In the data rows, zero lies at 4.5, halfway between 4 and 5.
Here are some numbered points:
  1  4  4  5  6  4  4  3  3  5  4  6  4  4  5  5 0
  4  4  5  4  5  4  4  5  7  5  4  5  5  5  5  3 1
  6  5  3  3  3  2  5  4  2  5  2  5  4  2  6  5 2
  4  6  5  5  9  9  2  3  7  6  5  6  5  1  0  4 3
  5  5  4  7  3  4  5  6  4  7  5  4  4  7  5  4 4
  4  6  6  6  3  3  6  5  1  3  4  3  5  7  7  4 5
  4  4  5  5  4  3  5  5  4  5  5  5  5  5  5  5 6
  4  4  3  4  6  4  5  3  3  5  4  5  4  2  4  6 7
  1  3  8  5  5  6  4  5  6  4  5  3  6  7  4  4 8
  6  6  2  6  5  3  6  5  4  7  6  4  4  4  7  5 9
  7  8  3  9  3  1  6  7  4  5  8  4  5  6  7  5 10
  1  5  4  8  9  8  3  1  4  4  5  8  5  2  2  4 11
  5  5  3  4  4  3  5  6  6  7  5  4  4  3  3  3 12
  3  3  4  3  5  2  4  3  4  4  3  5  5  3  5  5 13
  3  3  4  4  2  3  6  3  2  2  4  2  4  3  7  7 14
  5  6  4  9  8  5  7  6  7  9  9  4  3  6  5  5 15
  3  1  8  1  4  3  2  7  9  5  2  6  4  3  3  1 16
  9  6  8  5  0  6  4  9  8  1  6  0  6  9  5  4 17
  4  5  4  6  6  5  5  4  2  5  3  6  5  4  6  4 18
  9  9  2  9  5  6  5  4  0  3  6  4  3  4  4  7 19
  2  3  5  5  7  5  4  4  5  6  5  5  5  4  4  5 20
  6  4  5  3  1  5  4  4  4  0  2  4  6  7  6  5 21
  4  4  4  5  6  3  5  6  4  5  6  4  4  4  5  5 22
  3  5  5  4  4  3  4  5  6  6  4  9  6  4  4  3 23
  5  3  5  4  3  5  6  5  5  4  6  1  4  6  3  5 24
  3  3  6  5  4  4  4  3  3  3  3  4  5  6  6  5 25
  5  4  4  3  5  5  6  4  1  4  4  3  3  4  4  6 26
  5  5  4  4  4  4  5  4  4  5  4  6  5  4  4  5 27
  8  5  4  3  4  8  4  3  3  1  1  3  4  3  2  4 28
  6  7  4  6  3  1  6  7  6  8  6  5  5  5  7  5 29
  5  3  6  5  5  6  4  5  5  3  5  2  5  8  4  4 30
  2  4  5  5  7  6  4  3  6  6  6  5  4  4  2  4 31
  5  5  4  5  4  3  6  4  3  4  4  5  6  4  5  5 32
  6  4  5  4  4  4  5  6  6  5  5  2  4  6  4  5 33
  6  5  4  5  4  4  5  5  3  4  4  5  4  5  6  5 34
  4  4  5  3  4  3  4  5  5  5  3  5  5  4  5  4 35
  6  5  5  4  3  3  5  3  3  3  4  4  5  5  6  4 36
  4  4  3  4  4  2  6  5  4  6  5  4  3  4  6  4 37
  4  4  5  5  5  7  4  5  4  4  5  2  5  6  4  5 38
  5  4  5  5  6  7  4  5  7  4  6  4  4  6  3  3 39
  6  4  5  4  3  4  4  4  5  3  4  5  4  6  5  4 40
  4  2  8  4  4  6  5  4  3  2  5  2  6  9  7  6 41
  4  5  5  4  4  3  5  4  6  6  5  6  5  5  4  4 42
  4  5  4  5  8  6  4  4  5  6  6  5  3  3  3  4 43
Which point above is nearest to each new point by angle? Its number follows each.
  6  7  4  6  5  4  3  5  7  6  4  9  6  4  3  2 23
  6  7  4  7  5  3  7  5  4  5  5  6  5  6  6  5 10
  2  3  7  5  6  6  4  5  6  4  5  4  6  6  5  5 8
  5  5  2  4  6  4  4  3  4  4  5  5  4  3  5  5 7
  5  5  4  5  4  4  5  4  5  6  4  4  4  4  4  4 12
  4  3  5  3  4  5  4  4  5  3  4  4  5  4  4  4 16
  8  5  5  4  2  5  4  5  5  2  4  3  5  8  4  4 17
  5  5  4  5  4  4  5  6  6  6  5  6  5  5  5  3 29
  3  4  6  4  4  4  4  5  5  4  5  3  5  5  5  4 8
  9  5  5  3  2  4  5  6  7  3  3  3  6  7  5  3 17
  4  6  1  7  7  6  4  3  0  4  6  4  3  3  5  5 19
  6  6  3  5  5  5  4  3  4  5  4  6  5  3  4  5 27
  9  5  6  3  0  5  5  8  8  3  3  3  8  7  3  1 17
  5  5  3  4  4  3  5  4  2  5  4  5  4  3  6  5 2
  3  3  5  4  5  5  4  3  3  3  4  4  4  5  6  6 25
  7  5  6  3  2  5  4  6  4  3  3  2  4  5  4  5 17
  5  5  3  4  5  4  4  4  4  5  5  4  4  3  4  5 7
  5  6  6  9  5  6  5  5  5  5  6  4  7  6  5  3 15
  5  4  4  4  4  2  5  5  6  5  4  7  5  4  4  3 23
  2  3  4  3  4  5  4  4  5  5  5  3  3  3  5  5 14
  3  4  3  2  5  4  5  6  7  8  5  4  3  3  3  4 12
  5  4  2  0  6  4  3  4  6  6  6  4  2  0  1  6 7
  0  1  6  6  5  2  5  2  0  1  1  4  6  5  8  5 25
  4  5  3  6  4  1  6  4  2  7  5  7  6  5  7  5 6
  5  5  5  4  4  5  4  4  4  3  3  5  5  4  4  4 28
  0  0  9  1  2  3  0  5  8  0  1  5  9  8  6  1 16
  6  5  5  4  4  5  3  4  5  2  4  4  3  3  3  4 28
  6  5  5  5  4  5  5  6  5  3  4  4  5  6  5  5 17
  9  6  3  4  3  6  4  3  4  3  2  7  5  3  3  5 28
  4  4  3  5  5  5  5  4  4  6  5  4  4  5  5  5 9
  4  4  3  7  7  4  5  7  7  9  7  4  5  7  5  4 15
  4  4  5  4  4  3  5  5  4  4  4  3  4  6  6  5 5
  6  5  4  8  5  6  5  6  5  5  7  3  4  6  4  4 15
  6  4  5  4  3  6  4  4  5  3  3  5  5  3  2  4 28
  5  4  5  3  5  7  2  4  6  3  3  6  3  3  1  4 3
  6  2  4  2  2  2  4  5  2  3  3  2  3  4  5  5 14
  5  6  4  4  6  6  4  4  5  6  4  6  4  4  4  5 3
  7  5  6  6  3  6  4  4  5  3  4  4  5  7  4  4 17
  7  4  4  4  4  3  4  6  5  5  4  3  4  5  5  4 33
  4  5  4  4  4  4  5  4  4  5  4  4  4  4  5  5 2
  4  5  5  4  7  7  3  5  8  7  5  8  4  3  2  2 3
  5  4  5  5  4  4  4  4  4  4  5  5  4  3  5  4 2
  4  7  3  4  8  8  4  4  6  8  8  6  3  1  1  5 43
  1  3  4  2  4  4  4  4  3  5  4  0  4  2  4  6 14
  5  5  4  5  5  4  5  5  4  6  5  4  5  5  5  5 9
  4  5  4  4  6  7  5  3  4  3  4  6  4  2  4  5 11
  2  3  6  4  4  4  4  4  3  3  3  4  5  5  6  5 25
  4  4  5  5  5  4  5  5  5  6  6  4  5  5  5  5 15
  4  4  5  5  5  4  5  5  4  5  5  4  4  5  5  5 22
  4  5  4  6  5  4  4  6  7  5  5  4  5  6  3  4 39
  4  5  3  3  5  5  3  3  3  4  3  5  4  1  5  6 7
